In the rows, 128 means zero.
The rows of Z fall into 4 groups, and each row is roughly a mix of its group's hidden directions.
Z, 108 rows:
[[159 165 161 113 108  79 101  93 103 117]
 [149  68  71 138 147 140  98 147 127 139]
 [139 208 145 137 128 109 109 103  97 137]
 [147  82 139 131 139 122  60 127 104 163]
 [130 141  61 147 127 164 115 107 172 148]
 [119  83 177  93 118 119 155 163 100 104]
 [108 175 154  71 116 127 166 100 111 120]
 [181  93 119 146 134 142  74 147 118 163]
 [122 160 157 169 128 169 173 166 132 147]
 [167 165 123 186 124 136  97 118 169 119]
 [ 69 172 114 133 131 105 169 103 154 118]
 [109  86 155  61 110 129 153 119 103 109]
 [133 103 157 165 162 183 119 173 131 139]
 [132 171  88 171 146 121  95  86 146 148]
 [ 97 177  97 159 158 157 151 136 168 133]
 [151 139 111 187 139 128  67 120 149 153]
 [111  50 124 120 137 145 153 164 150 119]
 [132 119 122 180 156 171 123 177 165 133]
 [152 155 146 177 117  95  72 109 151 131]
 [107 140  55 119 131 103 119  89 160 122]
 [108 128 148 199 170 144 110 159 123 127]
 [209  91 123 112 128 153 125 112 122 133]
 [144 151 154 124  96  69  87 107 102 106]
 [164 150 102 181 133 139  79 122 153 157]
 [120  86  63 151 163 138  93 127 135 136]
 [108 106 153 116 154  69 106 112  81 105]
 [160 129 150 186 158 155  94 144 153 155]
 [147 190 116 170 120 163 133 128 159 158]
 [153 100 142  79  95  92 118 106  81 118]
 [ 84 175  90 151 140 113 129 100 171 118]
 [ 89 177  99  95 116 104 161 115 118  93]
 [168 160 121 134  77 166 146 125 172 145]
 [ 86 144 154  93 108 122 163  90 136  81]
 [135 118 161 102 139  64  93 112  94 106]
 [108 179  89 145 160 162 162 127 157 143]
 [104 119 109  92  93 176 179 137 103 119]
 [113 205 146 119 118 131 158  99 139 100]
 [ 98 173 113 171 162 159 142 151 165 128]
 [169 127 129 174 155 128  71 154 115 154]
 [149  75 149  81 112 134 146 157  86 138]
 [127 161  99 197 142 120 100 121 165 141]
 [102 156 117 181 125 116 103  88 173 106]
 [ 67 135 139  93 130 103 180 115 122 104]
 [118 162  98 168 159 166 144 136 179 136]
 [182 171 165 131  85 104 122 108 129 114]
 [ 91 139  97 174 188 120 103 116 117 142]
 [ 67 118 117 146 169 149 157 148  87 129]
 [ 83 167 134 127 162 154 161 173 109 109]
 [118  67 161  97 145  88 118 146 108 103]
 [150 129 131  79  94  85 123  94  84 113]
 [139 154 126 197 147 115  78 103 130 117]
 [103  90  85  83 138 107 100  98 103 107]
 [157  85 147  84  95  97 116 112  86 119]
 [174 184 131 145 113 111  92 102 160 143]
 [170 120 107 144 154 135 135 191 104 164]
 [117 169  92 158 177 117  82 110 130 145]
 [136 103  62 115 139 132  86 112 172 132]
 [153 123 169  74  89 108 150 122  88 128]
 [119 167 144  68 103 140 176 103 122 116]
 [142 128 177  81  90 110 164 142  94 126]
 [ 89 116  59 146 163 133 111 117 157 130]
 [110 126 144 181 165 167 121 171 158 141]
 [149 167 157 164 168 125 102 168 156 150]
 [144 162 102 115 106  91 107  61 136 116]
 [124 173  99 175 151 152 131 124 183 134]
 [122 181 107 155 119  84 109  81 143 111]
 [134 111 107  68  90  97 147  93 102 113]
 [165  88 117 149 130 136  63 131 127 165]
 [115  94 173  89 119 103 148 142  81 100]
 [118 150 112  80  94  82 139  94  98 102]
 [138 129 155 101 121 142 184 159 108  74]
 [159  87 157  99  96  92 100 111  89 135]
 [ 83 150 179  95 117 110 172 132 101 125]
 [143 190 123 176 163 146 113 125 145 155]
 [170 192 151 150  95 145 137 126 152 148]
 [150  84 163 114  95  87  88 114 100 134]
 [ 62 108  79 107 152 102 136 115 114 131]
 [ 99 131 114 201 151 103 108 128 158 108]
 [103  89  77 108 143 103  99  84 111 112]
 [105 158  67 133 132 121 121  92 179 122]
 [125 107 159  72 116 168 171 159 130 142]
 [187 105 104 165 113 163 101 147 155 130]
 [ 96 152 113 156 170 175 158 159 154 139]
 [172 119 119 116 101  78  98  92  89 119]
 [148  98 150  74  95 104 149 136  79 131]
 [109  84 138  82 123 135 169 174 101 139]
 [137  83  99  71  93 116 155  99 120 116]
 [ 80 169 122 168 164 152 139 148 153 153]
 [160 114 198 106 122 106 127 173 133 117]
 [153  65 114 145 132 131  74 139 126 161]
 [107 208 137 162 151 109 135 116 132 117]
 [ 78 139 132 112 125 113 194 128 137  87]
 [134 102 180 132 143 180 144 177 119 142]
 [162 156 178  93  78 116 158 131 121 122]
 [134  82 122 151 143 113  61 124 120 167]
 [ 86 136 107 158 162 169 156 151 167 148]
 [108 114 191 101 129 147 164 161  94 136]
 [166 124 138 112 110 162 177 166 124  83]
 [179  97 120  89  96  98 113 109  88 128]
 [106  56 121  81 103 133 151 121 130 119]
 [105 169 105 121 154 162 173 158 133  87]
 [160 178 113 152 134 106  80  95 156 145]
 [128  94 182 118 148 128 143 195 129 120]
 [180 143 137  88 120 108 120 100  70 136]
 [ 88 156 123  97 119 123 200 125 136 104]
 [ 92 173  86 126 149 156 174 135 153 113]
 [ 95  92 144  86 153  97 127 137  80 158]
 [ 88 139 104 146 185 104  96 109  90 128]]
In each list below, one row fits none of the groups, and each other row fits one group, some only roughly. Which row is it?
  * Q498: [131  89 142  71 113 109 144 129  70 137]
  * Q314: [ 99 123 149  77 132 116 186 142  99 102]
  * Q505: [176 144 162  97  69 124 134 104 111 142]
  * Q483: [135 129 101 165 161 150 110 151 193 147]
  * Q766: [150 154 133 105  79  97 120  70 106 108]
  * Q581: [103  99 143  76 104 120 153 123  77  97]
  * Q810: [ 89 196 151 134 141  99 132  94 124 108]
  * Q967: [ 94 188 119 118 110  98 147  85 156 114]
  * Q582: [120 130  79 155 172 112  76 104 152 139]
  * Q994: [134 116 183  93  93 102 153 128  86 104]
  * Q904: [162  72 145  80 106 117 127 124  88 117]
  * Q144: [ 96 140 136  64 101 101 175 116 115 125]
 | Q505
  * Q440: [137 180 116 189 148 117  92 123 144 152]
  * Q112: [106 164  79 128 144 107 100  73 105 130]
  * Q745: [134  70 142  88 137 123 141 167  81 137]
  * Q909: [109 186  89 152 124 120 135  98 168 157]
  * Q677: [ 95 195 155 107 132 115 166 107 118 107]
  * Q576: [144 134  84 162 153 145  95 127 186 152]
  * Q193: [138  92 116  67  88 155 169 122 134 127]
  * Q222: [168  68 127  90 115 151 140 163 104 130]
  * Q397: [ 98 135 131  70 121 111 184 127 100 102]
  * Q781: [107 133 144 109 151 111 188 172  94 102]
  * Q284: [138 148 196 109 107 125 159 161  94 117]
  * Q34: [ 96  49 134 118 136 131 157 150 120 110]
  * Q605: [168 132 140 126  99  80  82  87 110 138]
  * Q944: [131 134  90 157 170 111  71 112 161 145]
 | Q397
  * Q138: [122  96 100  78 100  87 142 100 100 101]
  * Q283: [104 150 120  72 104 129 191 111 128 116]
  * Q735: [155 163 166 179 137 112  76 131 128 144]
  * Q873: [123 150  96 172 153 165 119 134 188 128]
  * Q132: [138 108 128 183 137 120  56 117 141 138]
  * Q398: [149 181 104 111 108  89 119  73 115 133]
  * Q173: [175  79 121 152 141 145  99 176 113 140]
  * Q434: [134  66 163  92  95 114 156 137 125 103]
  * Q217: [158  58 109 119 139 139 100 143  87 138]
  * Q297: [137 148 141 173 176 177 127 167 140 142]
  * Q358: [ 72 171 149 104 129 102 152  89 125 105]
 | Q138
  * Q531: [124 136  59 150 143 135  92  89 152 141]
  * Q259: [ 97  80  78 135 178 129 103 136 145 131]
  * Q427: [192 114 152 120  99 104 101 112  85 125]
  * Q878: [134 178 132 106 111  76 107  92  89 130]
  * Q805: [139 187 150 138 103  90 115  77 125 112]
  * Q703: [145 195  89 148 119 156 112 106 151 151]
  * Q568: [112  96 147  67  91 108 161 112 117 101]
  * Q527: [141 118 183 104  94  93 145 120  80 106]
  * Q345: [140 150 131 179 159 155 124 162 176 155]
  * Q12: [117  91 143  73 112 113 139 123  69 149]
  * Q956: [158  82 134  74 116 135 149 136  83 105]
  * Q689: [ 96 132 142 162 172 172 141 172 138 157]
 | Q568
  * Q372: [ 90 194 143 112 122 119 163  96 136 105]
  * Q629: [ 70  89  89 131 161 124 130 108  94 114]
  * Q249: [ 84 184 120 109 110 101 166 104 151 115]
  * Q973: [105 199 119 162 151 155 154 118 148 121]
  * Q764: [141 161  91 172 146 131  93 103 173 151]
  * Q708: [113 149  77 163 166 166 113 138 158 155]
  * Q431: [ 94 115 164 157 159 162 137 188 132 130]
  * Q350: [110  92 115 153 144 178 149 159 179 119]
  * Q728: [130 113 123 194 159 114  69 136 132 133]
  * Q137: [113 177 129 189 144 128 105 138 174 128]
 | Q973
  * Q776: [113  62 163 135 135 149 125 180 123 116]
  * Q726: [173  82 117 166 131 141  76 152 131 139]
  * Q247: [129 108 139  69 126 138 161 147  73 101]
  * Q555: [160 127 180 124  93 164 152 173 111 128]
  * Q340: [119  65 171 117 111 126 166 153 110 104]
  * Q798: [ 85 144 149  78 132 108 182 123 104 113]
  * Q69: [100  94 133 163 153 172 135 174 164 126]
  * Q254: [152 195 170 127  98 145 155 147 120 138]
  * Q87: [117  86 100  78  85 112 156 101 135 109]
  * Q652: [170 130 176 115  71  98 143 105 127 115]
  * Q958: [114  85 148  84 136 149 163 165  87 118]
  * Q255: [155 167 146 183 166 159 103 150 139 139]
 | Q555
  * Q157: [ 82 135 109 181 176 154 114 137 155 130]
  * Q701: [101 129 174 110 132 105 149 135  61 106]
  * Q48: [151 101 174  89 101 100 147 130  99  88]
  * Q360: [135 198 128 180 145 122 101 113 144 131]
  * Q975: [150 153 112 175 153 144  99 141 182 157]
  * Q117: [138  94  83 145 146 152 102 139 190 142]
  * Q141: [115 146  74 167 169 129  91 107 152 146]
  * Q433: [ 68 153 123 142 169 158 159 163 132 134]
  * Q961: [117  90 142  89 150 112 159 169  78 136]
  * Q799: [114 190  99 159 123 113 126 111 172  97]
 | Q48
  * Q58: [118 157 110 194 153 144 113 145 174 124]
  * Q227: [117 162 124 189 155 147 109 133 174 154]
  * Q791: [ 86 192 143 123 114 102 156  98 147 113]
  * Q758: [124 125 133  79  77  93 171 119 112  98]
  * Q341: [109  79 146  82 130 116 144 140  69 135]
  * Q793: [187 107 143 158 131 174 106 164 143 135]
  * Q302: [ 71 172 135 115 124  88 146  88 122 114]
  * Q184: [155  61 130 117 129 128 122 167  81 138]
  * Q114: [109 206 104 158 152 135 136 121 151 138]
  * Q698: [130 170  91 148 104 101 121  89 176 106]
 | Q758
  * Q795: [164  69 119 147 138 132  81 157 115 154]
  * Q663: [ 81 182 107 119 161 146 167 134 117 151]
  * Q787: [ 93 131 144  79 117 122 190 124 116  93]
  * Q146: [ 91 177 142 129 122 113 162  98 144  76]
  * Q515: [109 124 114  61 116 109 162 108  82 124]
  * Q490: [162  61 123 133 137 132  89 160 107 150]
  * Q309: [ 88 146 130 158 166 168 150 176 148 115]
  * Q638: [145 118 110  61  88 113 154 102  98 134]
  * Q162: [122 161  83 174 144 126  99 105 175 119]
  * Q368: [171 190 131 157 125 102  94 100 135 120]
  * Q377: [116 112 130 179 150 103  59 113 134 141]
  * Q31: [ 97 124 169 101 125 139 171 164  80 110]
  * Q686: [155  72  97 120 124 133  87 128 123 179]
 | Q638
  * Q720: [140 104 168 184 137 141  87 160 155 136]
  * Q108: [178 101 135 132  89  91  87  95 139 113]
  * Q620: [117 135  89 135 166  90  74  87 134 126]
  * Q61: [132 143 114  77  78 109 180 104 125 123]
  * Q709: [171 108 153  91 106 102 106 113  73 137]
  * Q242: [184  72 156 123 113 116  92 124 106 131]
  * Q608: [ 97 202 127 118 128 120 172 107 140 119]
  * Q461: [157 110 151  80 118 108 122 125  61 113]
  * Q635: [106  51 139  90 130 115 135 144 100 121]
  * Q86: [132 139 127 119 117  79  97  66  91 111]
  * Q482: [110 117 136  58 106 137 183 125 115 120]
  * Q123: [125  72 156  92 132 128 135 145  69 138]
  * Q660: [140 116 105 107  93  90 109  60 118 112]
  * Q153: [110 114  77 152 175 159 104 151 155 152]
  * Q99: [134 114 165 186 141 126  74 146 147 152]
 | Q61
  * Q610: [133 168 142  86  85  90 149  86 123 117]
  * Q417: [104  69 117 103 136  89  99 112  86 117]
  * Q547: [142 106 119  82  83  86 131 100 112  89]
  * Q110: [129 161 105 168 111 119 121 105 196 107]
  * Q405: [109 138 124 182 192 134 115 155 145 153]
  * Q269: [ 55 148 101 109 138  95 151 103 125 119]
  * Q522: [ 75 181  88 111 126 117 164 111 134 132]
  * Q954: [122  66 171 104 111 112 110 146  87 139]
  * Q282: [144 125 136 184 156 114  63 139 119 146]
  * Q197: [131  92 143 173 155 106  64 138 111 132]
 | Q417
  * Q900: [123 131  97  64 108 126 178  99 109 132]
  * Q312: [175  64 159 124 102 115  95 125 120 128]
  * Q511: [123 151  85 165 160 166 114 147 168 157]
  * Q39: [126 134 154 170 174 164 112 167 126 167]
  * Q749: [145 195 110  98 119 104 144 105 103  93]
  * Q806: [134 195 106 174 127 125 110  94 138 105]
  * Q96: [140 141  88 165 157 153 107 137 184 157]
  * Q333: [149 142 123  89  57 133 147  90 120 116]
  * Q49: [ 85 156 156  85 132 119 182 125 108 106]
  * Q486: [106 129  94 160 124 149 146 132 198  98]
 | Q806
